0: [142 109 126 126 167  44  13   0 155 235 139 122 146 144 158 147 130 132]
1: [128 129 138 183   0 117 157 158  71 193 131 121 143 141  85  52 135 134]
2: [136 136 140 119 114  94 231 136 165 103 135 120 135 132 157  73 133 134]
3: [121  83 162 154 186  90 142 127 237 104 137 117  96 133 163 134 132 139]
4: [137 135  28 153   0 119 139 157   0 207 138 119 197 139   0 139 131 103]
5: [137 139 141 126 147 125  76 107   0 114 132 158 150 130 162 150 126 148]
6: [104 137 124 119 165   0 149 115  61   0 140 122 150 138 153 143 133 134]
7: [111 141 131 130 154 116 148 112  57   7 129 155 132 138 152 154 136 116]
8: [130 138 124 130 216 115 147 123 158 100 153 120  95 128 104 139 134 132]
9: [129  97 144 137 114 113 159 135 167 104 142 149 160  74  77 142 134 129]
10: [ 84  78 160  34 108 135 140 141 158 105 138 114 139 255 161 153 130 126]
11: [136 139 138 126   0 242 208 212  84 183 144 114 125 123  72 146 140 197]
12: [137 146 145 104 105 170 134 133 164 156 139 111 115 143 131 148 129 132]
13: [128 148 128 121 118  87 255 125 168 115 142 117 132 129 147 140 128 134]
14: [137 142  74 208   0 127 149 167  57 194 141 117 135 151   0 107 130  87]
15: [178  88 145 121 102 215 149 194 158 103 142 106 113 255 155 141 145 229]
16: [108 144 155 129 114 174 147 128  80 120 136 117  86 131 125 152 136 131]
17: [ 88 133 119 128 255 125 137 106  69  76 146 129  43 137 154 144 131 122]
18: [128 146 135 119 138 134  72  87   0  79 136 124 129 129 149 144 130 160]
19: [117 145  63 168 139 122 148 134 234 105 151 105 152 147  28 156 114  91]
20: [138 150 137 122 143 113  69 115   0 114 138 164 141 126 152 133 137 135]
21: [135 144 132 177   0 129 140 165  66 177 138 121 142  85 106 103 127 138]
22: [165  86 151 126 107 114 160 108 121  70 144 122 135 255 155 146 123 130]
23: [139 143 133 124 160 118 156 135 187  75 130 179 143  41 128 150 108 127]
24: [188  83 151 129 103  24 186 122 150 114 145 109 127 255 156 146 135 122]
25: [  4 146 138  18  11 125 133 162  86 199 140 114  92 143  73 143 125 131]
26: [134 110 139 129 169  52 126  25 161 170 139 110 143 127 160 151 141 133]
27: [135 139 132 160 105 237 142 162 138 111 133 118 119 145 157  81 129 176]
28: [109 153 140 103  99 170 158 116  97 129 142 112 152 137 126 143 144 138]
29: [144 152 134 161 101 166 153 129  66 149 143 125   0 136 135 125 126 138]
30: [137 132 135 173   0 242 152 214 108 190  49 129 118 129 103 145 137 214]
31: [129 151 144 157  96 121 146 131 126 117 139 158 136 131 151 128 135 107]
32: [ 40 149 141   0 102 210 141 142 160 189 140 112 132 144 114 144 134 129]
33: [138  23 142 140  96  72 144 125 172 106 137 128 115 121  96 140 141 134]
34: [219 129 136 127 166 126 146 216  99 116 128 111   2  43 172   0 136 134]
35: [108 141 146 198  99  43  64 114  96 121   0 113 138 135 146 154 125 130]
36: [185  27 145 122 110  96 178 127 168 106 146 117 125 248 157 142 133 127]
37: [129 145 177 112 106 183 144 121 100 147 147 116  97 133 119 148 130 130]
38: [122 124 133 120 213  51 147 136 154  96 136 117  95 129 161 136 129 133]
39: [ 88 129 137 137   0 118 146 190  26 225 150 118 143 135  37 113 117 130]
40: [111 149 122 140 255 144  33  87   0 102 140 101  45 134 155 152 131 180]
41: [172  92 142 198 117  52 139 133 203 151   4 121 144 255 145 148 132 131]
42: [128 122 143 131 107 115  63  68 154 161 131 168 143 135 159 163 128 123]
43: [137 138 143 194 103 192 173 165 158 143  28 109 105 133 150 150 140 179]
44: [107 149 134  99 255 225  59 107   0 197 143 114 130 134 107 143 127 162]
45: [174  97 163 135 103 255 145 183 160 110 133 117  88 252 152 149 141 217]
46: [180  81 153 124 107 123 142 128 188 106 144 162 142 255 154 137 129 109]
47: [142 137 134 132 114  95 218 125 156 101 137 114 146 140 151  80 125 134]
48: [143 127  92 130  19 232 150 208  20 192 147 111 185 129  74 153 146 192]
49: [117 156 129 123 101 122  25  71 162 125  86 104 132 129 150 145 119  30]
50: [121 152  91 122 248 147 152 136 164 114 150 108  70 155 156 145 142 132]
51: [126 140 132 124 156 121 130 138 162  74 144 170 150  26 106 144 125 125]
52: [163   0 156 123 110  68 149 139 161 102 146 113 154 249  67 151 124 123]
53: [140 143 136 128 144  25  75 104   0 114 142 159 134 136 141 148 137 144]
54: [134 139 130 123 104 117 176 122 155 114 147 120 128 135 160  95 137 140]
55: [132 104 141 120 101 231 139 156 172 114 135 119 126 133 148 113 141 181]
56: [133 143 141 188   0 129 151 155  65 181 137 127 144  80 102 130 137 143]
57: [140 137  55 180  43 255 146 176 163 113 138 109 124 162   0 140 139 131]
58: [ 95  98 159  56 111 123 149 136 203 111 134 106 141 255 156 137 139 141]
59: [142 144 127 127 110  63 139 128 162 117 130 114 138 126  84 147 149 135]
60: [ 93 143 103 122 255 126 151 119 255 102 140 183 184   4 131 147 122 116]
61: [109 136 166 130 220 161 142 123 255 140 148 121  90 126 138 150 129 144]
62: [101 141  75 158 183 126 154 143 253 110 137 167 143  77  30 133 143  91]
63: [135 141 140 117 126 126 136 130 154 101 143 192 152  49  66 141 126 113]
64: [ 60 145  90  69  99 123 155 132 179 100 135 132 142 152 154 141 109 129]
65: [ 96 137 147 141 255 121 145 142 255 108 140 168  99  33 134 155 141 134]
66: [113 132 129 212 148  46  64 123 160 158   0 129 143  74 158 145 111 139]
67: [132  17 141 122 101  74 145 130 185 108 149 121 154 114  79 141 100 132]
68: [126 184 128 112 102 118  35  51 212 111  89 118 150 132 151 148  84   2]
69: [ 31 138  50  68  41 122 149 134 150 103 153 119 142 147  14 146 142  75]
70: [133 138  85 139 255 114 145 119   0  25 142 114 201 124 156 154 135 135]
71: [125 147 120  59 104 124 144 193 198 112 132 117 139 134 160  33 104 122]
72: [122 145  72 145 144 157 148 128 239 143 145 117 140 155  16 132 129  96]
73: [132 162 145 120 104 115 153  81 198 104 147 107 139 135 151 155 108  24]
74: [125  88 151 140 176 110 149 140 158 110 137 111  78 128 146 139 129 136]
75: [108 112 134 131 193  69   0  15 152 237  59 127 137   0 182 143 121 134]
76: [130 146 168 116 113 201 140 143 161 177 135 123 116 123 136 153 123 124]
77: [126 138 117 131   2 217 142 179  47 185 138 114 168 126  89 153 130 173]
78: [136 136 139 198 107  68 175 132 166 154   9 113 123 128 152 154 128 126]
79: [140 135 121 210   0 255 156 205  46 216 146 115 118 139  77 107 142 212]
80: [140 131  94 144 142 126 140 126 165 100 120 125 140  40  97 144 136  96]
81: [122 114 136 122 206  86   5  33 155 212 136 154  98 124 157 153 136 115]
82: [ 69 135 128 133   0 126 145 187   0 248 143 120 146 137  22 114 124 138]
83: [140 138  69 220   0 116 147 167  52 188 140 106 144 158   0 115 124  81]
84: [125 172 139 133 100 121  58  68 217 116  98 123 141 135 150 141  73   0]
85: [111 144 158 122 223 178 147 130 255 146 144 112  91 119 137 155 126 129]
86: [114 141  69 166 158 139 149 131 232 112 146 157 138  90  13 146 126 103]
87: [133 126  94 118 209  78  39  52  71 193 131 162 191 129 150 142 126 116]
88: [129 137 135 128 153 112 245 133 154  61 152 108 148 139 149 157 134 129]
89: [137 138 133 130 101 104 241 127 157 128 149 131 110 140 150 139 143 129]
90: [179  86 160 120 109 121 185 124 161 110 142 165 116 255 163 142 141 110]
91: [136 133 134 115 109 255 158 180 149 112 145 118  28 133 155 145 112 197]
92: [139 146 102 167 180 118 144 124  44 116 136 117  77 145 165 115 133 139]
93: [138 132 137 131 135 122 152 134 193 114 131 173 135  32 141 141 121 138]
94: [109 175 140 114  98 122  14  72 204 112  83 113 140 123 159 146  81   7]
95: [145 183 128  93 105 181 165  71 148 174 130 117 130 138 134 153 125  25]
96: [122 145 133 100 232 180  70 121  31 172 145  99 136 135 128 145 137 149]
97: [134  89 151 138 177 111 142 129 161 112 144 121  86 141 150 145 125 132]
98: [135 138 136 128 234 128 149 137 164  60 142 138  99 134 166 143 130 104]
99: [130 147 140 131 138 122 150 134 174 107 146 127 117 139 158 151 131 139]
100: [134  85 152 145 108  99 150 134 167 109 158 114 114 134 159 150 132 129]
101: [136 108  76 117 255  68   0   0  51 206 139 119 217 141 157 144 129 138]
102: [138 174 131 116 108 175 141  64 170 161 140 109 128 130 130 153 130  11]
103: [140  95 142 129 117 114 114 131  68 114 143 120 129 132 148 151 137 141]
104: [143 116 134 117 173  41  67   0 167 206 144 110 142 129 155 142 130 131]
105: [117 142 169 143 146 106 136 113  60  19 134 116  99 131 152 134 127 132]
106: [137  41 138 126  93  77 139 125 202 103 145 114 139 126  58 147 130 120]
107: [134 130 142 132 187  96  35  52 149 196 144 161 111 130 156 149 137 108]
108: [ 97 146 142 123 154 120 147  96  50   0 158 120 146 136 147 152 128 127]
109: [130  65 133 125 131 101 140 117 170 109 152 169 151  35  60 142 132 121]
110: [205  76 140 123 112 101 159 196 164 112 145 113 149 143 140  30 142 128]
111: [118 133  80 117 255 107 135 114   0   8 143 118 203 127 160 143 128 128]
112: [113 134 138 131 255 141  13  81   0 113 129 118  56 136 171 132 124 191]
113: [134 143 144 199   0 120 146 166  63 229 151 104 155 140  49 110 116 134]
114: [147  88 130 129 168  95 154 118 167 110 144 113 102 139 108 144 130 143]
115: [ 76 139 135 133   0 129 162 184   0 244 134 116 139 135  32  98 127 130]
116: [174 106 150 129  99 130 146 124 157 111 135 128 149 218  75 143 127 127]
117: [120 119 138 123 208  93  31  48 153 209 144 153  87 140 156 147 129 113]
118: [136 171 143 116 103 122 151  73 194 114 143 108 150 135 167 138 104  29]
119: [134 136 129 131 206  60 149 138 154 106 145 117  92 126 152 153 126 141]

[105 131 149 142 255 120 147 139 255 106 149 164 106  37 138 143 120 134] 65
[112 151 128 130 152   8 152 105  64   5 146 114 135 144 153 151 128 130] 6
[ 48 145 125  26 118 169 146 131 158 150 145 118 137 138 133 140 135 129] 32
[117 113 137 126 197  91   0  31 170 215  65 117 126   5 170 134 129 130] 75
[130 125 132 125 109 103  59  68 153 165 140 167 149 129 155 143 135 105] 42
[107 156  69 125 255 149 137 127 166 117 138 110  59 160 150 146 135 138] 50
[134 152  53 118   8 123 145 180   8 182 141 101 200 164  71 144 128 133] 4
[130 152 140 241 105  52 148 113 120 191   0 120 147 135 130 141 138 137] 78
[114 132 132  55 104 134 151 186 190 103 146 123 138 146 153  43 102 136] 71
[139  82 162 136 107 102 143 132 157 116 139 112 105 142 164 145 137 125] 100
[ 58  65 129  44 109  88 145 121 199 106 145 115 142 136 160 147 142 122] 64
[206 138 136 126  98 114  46 215  99 104  96 112  27 131 170   0 128 130] 34
[  0 137 140  13   4 136 152 176  88 188 137 117  92 141  69 146 130 127] 25
[ 35 151 130  32 117 127 151 129 157 110 136 122 142 131 148 143 132 129] 64
[  6 143  68  54 172 120 141 142 153 125 156 115  91 152  34 147 132  99] 69
[220 139 133 128 187 122 143 198 107 111 124 119  21   8 174   9 131 130] 34
[ 20 159  66  14 103 128 192 138 161 115 137 102 125 175 149 141 137 127] 64
[ 87 135 143 127 255 121 144 103  59  58 137 118  48 137 148 153 142 129] 17
[143 140 131 181 109 212 138 153 124 108 133 149 135 121 167 112 123 163] 27
[138 135 133 154 110 224 144 153 138 107 147 131 134 136 158  76 139 182] 27
[134 138  44 163   0 112 142 170   0 191 138 112 218 145   0 141 122  91] 4
[131 138 139 198   0 255 149 237  26 232 137 121 125 133  57  94 130 230] 79
[136 139 138 232 109  43 152 137 207 163   0 111 137 135 151 149 126 134] 78
[132 151  84  13  97 122 132 221 157 113 139 124 141 168 159   0 131 120] 71
[128 130 130 132 109 229 144 160 109 104 138 109   1 135 147 142 131 179] 91
[154 157 134 224 134 102  93 111   0 229   0 113 146 145 119 148 134 151] 35
[150 145 127 186 105 201 157 160 124 115 150 110 128 122 161  61 141 168] 27
[225 131 135 126 157 123 157 208  97 105 127 125  10  63 163   0 129 139] 34
[224 155 142 130 108 124 146 161 159 102 151 122 143 126 155  23 141  60] 110
[144 118  83 126 255  73   0   0  40 231 147 124 213 132 159 135 124 134] 101
[143 143 140 131 147 136 137 131 155  52 151 135 140 123 152 144 129 119] 99
[127  68 162 139 175  99 144 135 227 111 134 115  92 120 160 142 135 121] 3
[136  47 132 122 125  83 147 139 159 107 139 158 138  40  60 144 137 135] 109
[172  90 151 123 105 124 194 118 166 122 143 165 120 255 151 141 133 112] 90
[ 23 141  55  69 121 130 151 143 171 108 125 121 132  49  27 140 133  75] 69
[ 39 124 144  36 112 133 139 127 154  93 131 114 104 125 164 150 138 133] 64
[115 155  70   3 107 131 145 222 163 110 135 126 142 163 158   0 131 130] 71
[127 122 138 129 146 124 144 125 144 114 152 217 135  31  46 151 136 110] 63
[134 144  55 157 130 135 144 133 153 107 124 111 134  30  45 141 129  93] 80
[107 131  95 125 255 124 150 130 215 107 145 190 192  16 125 145 141 134] 60
[101 136 152 135 255 124 146 130 255 118 138 167  90  47 130 131 139 142] 65
[130 134 132 194  98  70 186 131 159 157  11 119 122 139 143 148 128 128] 78
[140 141  37 157   0 119 155 160   0 198 145 115 188 162   0 147 130  90] 4
[134 123 132 123 109 115 181 132 161 118 143 128 116 125 156  87 136 124] 54
[ 37 146  87  62 153 127 146 130 160 111 142 115 101 153  77 141 128 100] 64
[222 137 132 124 165 133 154 213 105 116 119 116  18  36 157   0 132 137] 34
[209 134 102 138 209 115 144 198  80 125 150 120 196 137 152  15 130 123] 110
[132 140 134 181   0 255 148 217  55 190 146 117 116 132  65 104 123 233] 79
[ 67 139  39  95  34 131 158 134 159 105 144 112 131 150   0 146 132  71] 69
[134 138 142 189 127  40 233 121 157 138  11 127 136 131 143 146 132 128] 78
[110 137 135  55 116 115  45 213 161 107  87 110 146 130 152   6 124 127] 71
[134 145 143 198 112  67 142 141 163 143  24 153 139 144 147 153 135 108] 78
[196  81 140 125 110  96 152 190 153 109 150 123 143 135 154  16 126 131] 110
